In the rows, zero is written as 128.
D: rows in several groups, each row roughly a mix of its group's directions
D (103 x 14)
[[112  82 122 125 146 160 111 103 168 116 124  92 150 122]
 [124 116 155 103 151 145 158 141 124 100 120 113 109  70]
 [153 152 128 103  71 120 159 148 145 151 126 153 113 133]
 [145 185 100 131  97 126 104  88 113 135 117 134 134 111]
 [192 164 119 130 133 129 140 147  99 139 107 143 113 144]
 [121  83 155 113 138 140 170 118 159 134 148 112 159 110]
 [143 112 179 123 153 122 146 137  72 111 117 144 119 120]
 [ 90 145 146 157 158  98 133 110  87 145 113 104 123 110]
 [114  93 124 156 178 128 134 125 105 107 151 112 160 151]
 [140 144 130 151 127  96 142 154  80 143 115 150 116 172]
 [128 143  70 128 135 150 105 144 123  82 121 137 107 107]
 [ 90 119 138 109 123 134 161 131 147 117 115  85 112  80]
 [112 109 125 139 135 130 101  98 167 172 136 162 148 103]
 [126 159 105 152 108  99 129 119  82 141 133 176 136 136]
 [154 146 141 121 113 128 122 129  98 138  62 133  91 124]
 [121 146 159 122 114 123  79  83 151 147 156 118 148 132]
 [126 103 158 126 120 108 193 158 130 158 124 127 127 143]
 [164 185 108 140 147 118 120 136  91 128 138 156 120 116]
 [123  89 151 107 112 141 127 144 105  99  91 164  99 116]
 [115 128 143 112 139 147 122  94 164 125 136  81 142  83]
 [134 151 118 134 159 115 150 169 166 156 169 127 121 114]
 [109  89 159 116 152 128 161 150 123 101 168 140 139 109]
 [130  95  96 148 148 132 135 152 108  95 147 144 147 175]
 [170 136  91 143 169 154 111 123 130 130  92 100 126 133]
 [122 113  92 128 109 133 163 142 184 151 138 107 144 145]
 [ 94  92 143 116  83 128 125 115 114 122  83 154 112 122]
 [126 130  89 115 111 156  93 110 182 123 142 136 137 105]
 [ 86 112 121 130 135 128 126 114 172 127 176 103 156 120]
 [132  91 126 118  74 129 165 120 116 128 106 151 146 158]
 [109 129  95 109  64 139 130 110 165 128 124 140 131 112]
 [118 118 141 100 131 158 112 103 163 107 126  93 126  80]
 [136 133  88 115 130 142 182 153 143 109 146 133 131  88]
 [127  99 180 123 147 122 157 133  94 104 138  98 140 150]
 [120 148 126 149 140 110 114 120  61 111 123 168 122 118]
 [ 77 155 122 158 149  93 124 120 109 146 152 138 130 102]
 [106 166 114 159 138  91 154 116  95 151 151 138 145 113]
 [ 81 120 138 116 103 117 143 126 158 112 170  89 141 136]
 [166 150 118 147 172 139  94 119 102 131  92 110 119 137]
 [128 177 115 137 123 118  73 126  98 117 114 140  96 128]
 [ 98 102 110 120  97 135 125 113 180 129 164 127 157 138]
 [179 151 123 126 135 135 108 145  86 109 113 166 109 138]
 [117 132 127 157 162 120 106 113 100 114 122  76 136 165]
 [105 109 178 109 125 121 172 135 106 109 120  98 117 108]
 [127 119 160  91 113 147 133 108 161 110 166 115 146  92]
 [118 120 141 149 167 123  84 125  77  97 127 141 121 140]
 [152  94 152 127 138 140 118 132  84 100  90 131 121 163]
 [172 134 101 143 163 147  90 126 113 127 118 171 130 124]
 [131 106 165 131 124 103 155 150 107 137 162 165 142 161]
 [166 117 107 142 160 150 104 121 118  99 144 117 158 168]
 [119 137  66 140 159 145 122 134 130  94 149 133 133  95]
 [125 137 172  95 118 142 124 106 144 117 120  76 117  96]
 [134 136 125 130 166 144 133 125 125 124  83  73 107 100]
 [115  95 125 130 157 138 126 126 131 106 175 169 156 101]
 [105 138 121 156 114 109 124  80  77 128 122 128 159 144]
 [130 136 143 140 142 108 123 151  69 104 143 172 116 142]
 [ 87 117 105 112 105 137 134 126 178 111 164 116 139 105]
 [110 133 109 108 100 146 130 113 146 123  91 129 106  68]
 [149 179 122 142 148 110 122 143  85 140 116 155 101 109]
 [115 120 105 173 172 111 113 125  97 133 143 140 150 161]
 [ 80 145 143 114  96 113 112 120 135 129 139 155 107  81]
 [120 123  94 122 141 158  91 114 147  84 160 135 143 102]
 [ 93 144 119 140 173 126 101 133 156 125 155  95 118  98]
 [104 167 148 130  91 100 117 114 119 159  99 105 102 131]
 [108 170 125 135 103 104  92 118 132 164 118 159 102 111]
 [134 133  81 148 125 128 149 138 143 158  81  98 117 151]
 [120 161 121 153 154  96 144 148 148 182 148 113 123 135]
 [141 165  95 147 150 135  64 109 130 130 121 116 123 132]
 [167 151 127 132 166 147  81 114 113 101 133 101 132 139]
 [140 109 154 128 183 146 109 133 100  85 130 103 125 129]
 [155 167 128 112  85 119 150 148 117 120 122  99 111 164]
 [185 129 113 147 158 141 114 125 103 128 108 125 141 172]
 [133 130  86 106 125 158 153 141 155  91 139 111 126  88]
 [154 124 132 123 120 127 120 165 102 122 101 184  93 138]
 [179 127 115 122 110 148 119 115  92  96 119 150 146 162]
 [169 116 129 110  93 144 130 135 103 113  86 162 115 151]
 [107 155 140 132 163 128 103 118 118 118 109  81 101  90]
 [121 159 121 132  82 113 126 101 108 156  79 139 113 118]
 [132 115  87 137 146 133 148 169 100  93 122 167 113 124]
 [140 136 173  94  85 125 137 114 152 133 168 124 146 132]
 [129 149 146 111 121 135  78 130  97  81 119 131  95 121]
 [125 144 114 121 152 136 150 125 126  89 179 104 150  93]
 [122 138  81 116  98 155 117 105 165 119 103 101 126 105]
 [122 189 109 154 126 103 103 103 111 161 122 126 124 122]
 [137 164 149 121 105 111 159 124 135 175  96 100 109 116]
 [122 141  99 117 124 153 101 110 138 114  99 139 108  68]
 [137 148 122 141 109 111 115 146 102 151  78 146  91 158]
 [118 134 145 159 168 103 114 128  73 121 150 147 137 145]
 [149 111  73 132 143 154 128 139 166 135 135 166 139 111]
 [147 141 129  86  82 145 145 138 153  94 163 125 132 123]
 [132 169 128 135 148 109 178 133 105 147 134 118 124  83]
 [109  91  96 144 169 150 116 113 150 108 152 123 161 117]
 [138 119  76 140 113 133 112 159 122 116 109 170 113 163]
 [ 81 140 131 119 138 131 117 119 147 107 136  77 113  86]
 [142 105 154 102 118 153 110 133 147 124  73 103  95 127]
 [124 106 167 129 159 113 157 159 105 135 143 171 118 106]
 [105 132 109 145 115 117 149  90  96 113 162 136 176 125]
 [ 83 120 137 118  92 105 142 139 156 139 172 155 132 121]
 [125 117 131 105  90 146 119 112 185 146 101  95 123 130]
 [157 158 139 134 132 120 109 140 111 156  75 125  88 141]
 [149  98 139 120 113 131 154 153  88 109 105 174 119 147]
 [138 169  87 135 122 123 111 155  94  99 119 148  97 133]
 [ 75 138 116 140 105 108 122 102 165 164 139 110 140 118]
 [160  99 131 115 120 139 179 144 116 137  90 163 123 115]]

one row of each group, then the others: which group is each in?
[124 188 119 143 146 114  89 112 121 149 123 117 108  98] : R
[129 137 159 142 129 102 105 127  98 125 167 133 144 183] : Q
[124 111 168 110 108 129 111  99 164 153 160 152 154 118] : N

[130  98 169 123 144 119 174 155  87 117 110 132 115 129] : N
[123 127 121 109 143 141 151 134 137 104 164 152 134  64] : N
[ 93 155 116 150 119 103 124  91  80 126 133 148 143 104] : R
[119 112 152 130 157 112 192 162 122 143 130 117 119 109] : R
[135 104 120 125  99 127 119 144 144 154 113 198 118 140] : N
[128 101 115 127 154 138 189 144 130 107 151  99 153 120] : N
[172 114 114 124 155 163 133 117 105  98  86 106 131 124] : Q
[114  86  86 139 152 155 131 116 172 132 127 115 154 118] : N
[112 159 107 123 107 130 111 114 144 149  88 130  97  81] : Q
